In the data rows, zero lies at 4.5, halfway between 4 and 5.
Here are some points, one per row:
[5 2 6 4 2 3 6 5 6 4 4 6 6 6 6 5 7 4 5 5 4 4 5 3 3 7 7 3 5 5 5 4]
[1 5 4 2 4 4 3 5 1 4 4 3 3 7 2 4 4 4 6 5 5 2 4 3 4 1 2 6 5 3 4 4]
[4 3 3 6 4 6 6 5 4 4 4 4 4 3 4 3 7 4 3 5 5 5 9 3 4 8 4 7 1 5 6 4]
[4 6 7 2 5 5 5 7 5 1 6 5 2 4 5 3 3 4 4 6 5 2 4 3 7 1 2 8 2 7 2 6]
[4 2 3 3 4 3 6 5 5 6 7 4 6 1 3 6 6 4 4 3 4 3 3 2 2 7 7 2 4 5 3 3]
[6 6 6 5 3 5 5 8 6 4 4 2 6 6 4 5 5 7 4 5 2 3 3 3 4 2 4 4 2 6 4 5]
[2 4 7 7 3 7 3 5 7 7 3 6 2 0 5 7 2 6 4 5 5 5 2 6 1 1 6 4 2 4 2 5]
[3 4 3 3 2 7 3 3 4 5 4 5 5 4 4 2 7 9 3 5 4 5 6 6 7 2 3 3 6 4 3 2]
[7 4 3 9 7 3 5 4 4 6 6 4 8 4 2 2 6 4 8 2 5 4 4 4 6 1 4 6 6 3 8 2]
[1 3 0 5 4 7 4 3 3 5 4 4 2 6 5 6 5 5 2 3 4 3 2 5 4 6 5 3 3 5 5 8]
[4 7 5 4 3 2 4 3 0 4 3 4 4 6 5 6 3 4 3 2 2 4 7 6 5 6 4 4 7 6 5 5]
[5 7 5 6 6 6 7 2 3 9 5 7 7 2 5 5 5 7 1 4 8 6 5 2 6 4 2 3 7 2 7 4]
[5 4 3 2 2 4 7 5 5 6 3 4 2 7 3 4 4 3 3 6 5 6 4 1 5 5 4 4 4 5 6 6]
[8 3 4 1 5 3 2 5 6 8 4 8 6 7 5 4 7 2 6 5 8 6 3 2 6 7 6 7 4 5 4 3]
[3 2 6 4 9 6 6 5 5 0 5 6 7 4 8 4 2 7 8 6 3 8 5 2 8 2 1 7 5 6 6 1]
[6 5 6 6 5 5 6 3 3 4 4 7 6 6 6 3 6 5 5 2 3 8 3 5 4 3 2 5 2 4 4 4]
[4 3 4 4 2 3 3 8 5 4 4 3 8 5 4 3 4 0 5 6 4 4 5 4 3 5 5 7 5 4 7 4]
[6 6 5 5 3 5 5 3 5 7 7 5 2 5 4 3 5 8 5 3 3 5 4 2 2 7 5 5 6 8 8 4]
[5 4 5 4 4 5 4 4 4 7 5 4 5 2 4 4 5 4 4 4 5 7 3 7 5 4 5 7 4 5 2 6]
[5 6 4 5 3 5 4 0 1 7 5 4 5 4 2 5 5 3 5 4 1 5 3 5 2 9 4 5 6 5 4 5]
[3 9 2 5 6 2 6 5 5 1 4 1 3 8 5 5 3 2 6 3 5 5 6 2 6 4 7 5 6 3 4 5]
[4 5 4 6 4 6 5 3 4 4 3 6 5 6 5 3 4 6 3 2 3 4 4 7 4 4 3 4 4 5 3 4]
[5 3 7 2 7 4 2 4 6 4 5 2 5 4 5 4 4 2 4 8 5 4 6 3 5 4 5 7 9 8 3 3]
[7 3 6 6 4 2 4 6 3 4 5 2 2 7 4 5 3 3 4 7 7 5 6 4 6 9 7 6 4 3 4 1]
[7 4 0 8 5 2 5 1 3 7 4 5 4 3 4 6 7 5 3 4 5 4 3 4 1 7 6 4 5 6 5 4]
[3 6 3 2 3 5 6 6 4 1 3 4 4 5 7 4 3 4 5 7 8 4 5 3 1 5 8 4 6 6 3 3]
[5 5 5 3 7 5 5 5 3 4 5 5 4 4 4 3 4 5 7 6 3 4 5 6 4 8 6 4 5 5 5 5]
[5 3 5 7 3 1 5 3 0 5 4 4 5 6 3 3 3 4 3 1 6 6 4 4 6 5 7 2 4 7 6 6]
[4 6 6 5 2 4 7 2 5 7 4 4 3 1 5 5 6 4 6 5 2 8 4 3 6 4 4 4 4 4 4 5]
[6 5 4 6 3 7 7 3 5 4 7 2 4 7 5 3 6 3 7 3 8 3 6 3 6 8 4 5 6 6 4 5]
[3 3 2 6 3 6 2 3 5 4 4 4 5 4 2 6 8 6 6 6 3 6 5 6 6 4 8 4 4 5 4 7]
[1 4 7 2 3 4 3 7 7 5 6 7 4 3 7 3 5 3 6 6 4 6 4 4 4 2 3 7 5 4 2 3]
[8 5 5 4 4 4 4 5 6 1 2 5 5 4 4 5 2 2 4 6 6 2 4 4 5 4 6 5 4 2 3 7]
[2 5 2 6 1 7 5 5 3 2 4 6 4 3 3 6 5 6 4 4 4 6 2 9 6 4 2 3 5 4 1 6]
[6 3 5 6 7 3 5 7 5 4 8 4 1 4 5 4 4 4 5 6 5 6 3 5 4 5 5 3 6 4 5 7]
[6 1 7 2 5 5 4 5 9 5 4 5 6 6 2 7 6 5 4 4 5 6 5 5 3 6 7 4 7 2 6 6]
[6 1 5 6 5 5 6 4 5 9 3 2 6 7 6 5 6 4 2 5 4 8 5 5 0 5 4 4 6 4 2 6]
[5 4 4 6 4 5 5 4 4 3 5 5 3 4 4 3 5 2 4 5 4 4 6 5 5 6 5 6 6 3 5 4]
[4 5 4 4 4 3 4 5 7 3 4 5 2 5 3 3 6 2 3 3 4 3 4 8 2 5 6 4 3 4 7 1]
[6 8 4 7 5 4 4 2 3 7 2 4 4 3 5 4 5 5 5 1 7 3 6 5 6 8 3 4 6 5 9 4]
[4 3 8 6 4 8 4 5 3 3 2 4 4 2 7 6 7 6 4 5 3 3 3 3 4 1 3 4 4 4 4 4]
[2 4 7 8 3 4 4 2 6 3 5 6 6 6 2 4 4 6 6 5 7 6 5 3 3 5 4 5 5 3 3 3]
[3 5 4 4 3 5 3 8 5 5 5 6 6 6 8 5 3 5 5 6 5 2 4 5 8 3 3 4 4 6 5 7]
[5 4 5 4 3 3 5 7 3 4 8 3 4 2 5 6 4 5 4 1 4 3 5 7 4 5 5 3 5 4 4 6]
[4 7 2 5 5 3 4 5 6 2 7 4 7 5 3 4 2 4 2 4 2 3 4 4 6 7 5 5 6 3 5 5]
[3 6 4 5 7 4 3 7 4 2 4 1 6 7 5 4 5 5 6 1 6 6 2 3 5 6 4 8 4 6 6 4]
[7 6 4 5 4 6 2 7 4 3 2 5 5 5 3 5 2 5 3 3 5 3 5 7 3 5 3 6 5 2 5 6]
[5 6 5 5 5 4 3 6 5 3 3 4 3 5 5 3 4 7 7 8 1 2 5 6 4 4 5 4 3 3 0 4]
[3 3 6 3 6 6 4 8 6 5 4 3 5 5 3 3 4 7 4 7 5 4 7 6 7 3 4 6 4 8 3 5]
[3 5 6 4 3 4 5 3 6 2 4 3 5 5 6 0 5 4 7 7 5 3 3 4 9 5 3 7 4 3 6 5]
[5 4 6 4 6 5 4 3 8 3 6 4 5 6 5 5 4 5 3 2 4 4 7 2 7 3 5 7 5 3 3 4]
[3 8 5 5 7 3 2 9 4 4 5 5 3 6 3 7 4 2 3 5 4 4 5 4 6 6 5 4 6 4 6 5]
[5 5 3 4 6 4 4 6 6 4 3 6 3 7 4 2 1 4 3 4 2 3 3 6 4 5 4 2 5 3 5 6]
[5 4 5 4 5 2 5 4 1 5 3 4 3 4 4 5 8 8 2 5 3 4 3 6 4 3 5 6 4 4 5 7]
[6 5 4 3 8 6 9 0 5 5 3 2 8 5 4 8 3 5 6 5 8 4 2 4 7 5 0 3 9 6 9 0]
[3 5 4 4 4 5 2 4 2 2 6 2 3 5 3 3 0 4 4 6 4 3 3 8 3 4 4 2 4 3 7 5]
[3 5 6 3 3 5 8 7 3 4 4 4 6 5 3 3 2 4 8 5 4 4 8 2 9 4 6 4 2 3 4 1]
[5 6 6 5 4 3 1 6 4 2 6 4 4 6 5 3 6 2 4 5 4 7 8 3 7 1 4 3 4 5 3 6]
[3 2 5 3 5 1 8 3 5 2 5 4 3 6 6 4 5 7 4 4 5 5 7 6 3 3 4 7 6 4 6 5]
[3 5 4 5 8 5 5 4 3 4 2 5 3 2 4 5 7 2 5 1 4 4 5 6 4 5 4 3 4 3 5 4]
[4 6 3 5 4 3 4 3 4 8 6 5 2 5 7 6 3 6 6 4 4 3 5 6 2 4 2 4 2 3 3 7]
[4 6 4 6 6 5 7 0 3 6 6 3 6 3 5 7 4 7 4 5 2 5 3 6 5 3 3 3 5 3 7 2]
[5 3 3 2 4 4 2 4 6 5 5 4 7 3 7 5 4 6 4 4 3 6 5 2 6 6 4 7 3 4 5 4]
[7 4 6 2 6 5 3 3 7 8 4 4 6 2 3 7 6 6 6 6 8 8 6 6 0 6 4 1 1 5 5 5]
[3 3 6 6 5 5 4 3 2 6 4 5 4 2 7 4 5 6 5 1 4 5 3 6 3 7 7 2 5 3 1 5]
[5 4 4 5 3 9 4 5 6 4 5 6 2 4 6 7 5 5 4 4 2 4 4 6 5 0 6 5 1 4 4 5]
[2 5 6 5 5 5 3 4 6 4 5 6 5 3 6 3 4 4 3 3 3 4 5 2 7 3 2 3 4 4 5 5]
[7 6 6 4 5 6 4 3 4 5 7 6 8 7 7 5 9 3 5 6 3 6 5 4 5 6 9 5 4 4 7 4]
[7 5 2 3 5 4 5 4 6 5 4 8 5 4 2 7 3 2 6 9 7 2 7 6 1 4 5 5 6 7 4 4]
[9 1 1 2 7 4 5 4 9 9 2 4 4 1 3 7 2 2 3 7 8 4 1 8 0 1 7 0 3 8 2 5]
Along one direction, these points spread out more than along any other. Take the direction at right angles to it along which they spread out most. Go by this last direction. Where along it does each point below lie, from 0 to 99? 50 is the average, and the first point above lies past it. One standard deviation of the points above along it is 16.
[4 6 4 6 6 5 7 0 3 6 6 3 6 3 5 7 4 7 4 5 2 5 3 6 5 3 3 3 5 3 7 2] 63
[4 3 4 4 2 3 3 8 5 4 4 3 8 5 4 3 4 0 5 6 4 4 5 4 3 5 5 7 5 4 7 4] 54
[6 8 4 7 5 4 4 2 3 7 2 4 4 3 5 4 5 5 5 1 7 3 6 5 6 8 3 4 6 5 9 4] 84
[7 4 6 2 6 5 3 3 7 8 4 4 6 2 3 7 6 6 6 6 8 8 6 6 0 6 4 1 1 5 5 5] 44
[5 3 3 2 4 4 2 4 6 5 5 4 7 3 7 5 4 6 4 4 3 6 5 2 6 6 4 7 3 4 5 4] 54
[4 7 2 5 5 3 4 5 6 2 7 4 7 5 3 4 2 4 2 4 2 3 4 4 6 7 5 5 6 3 5 5] 60
[4 5 4 6 4 6 5 3 4 4 3 6 5 6 5 3 4 6 3 2 3 4 4 7 4 4 3 4 4 5 3 4] 44
[3 2 6 4 9 6 6 5 5 0 5 6 7 4 8 4 2 7 8 6 3 8 5 2 8 2 1 7 5 6 6 1] 58
[5 4 5 4 3 3 5 7 3 4 8 3 4 2 5 6 4 5 4 1 4 3 5 7 4 5 5 3 5 4 4 6] 43
[6 1 7 2 5 5 4 5 9 5 4 5 6 6 2 7 6 5 4 4 5 6 5 5 3 6 7 4 7 2 6 6] 52
[6 1 5 6 5 5 6 4 5 9 3 2 6 7 6 5 6 4 2 5 4 8 5 5 0 5 4 4 6 4 2 6] 49
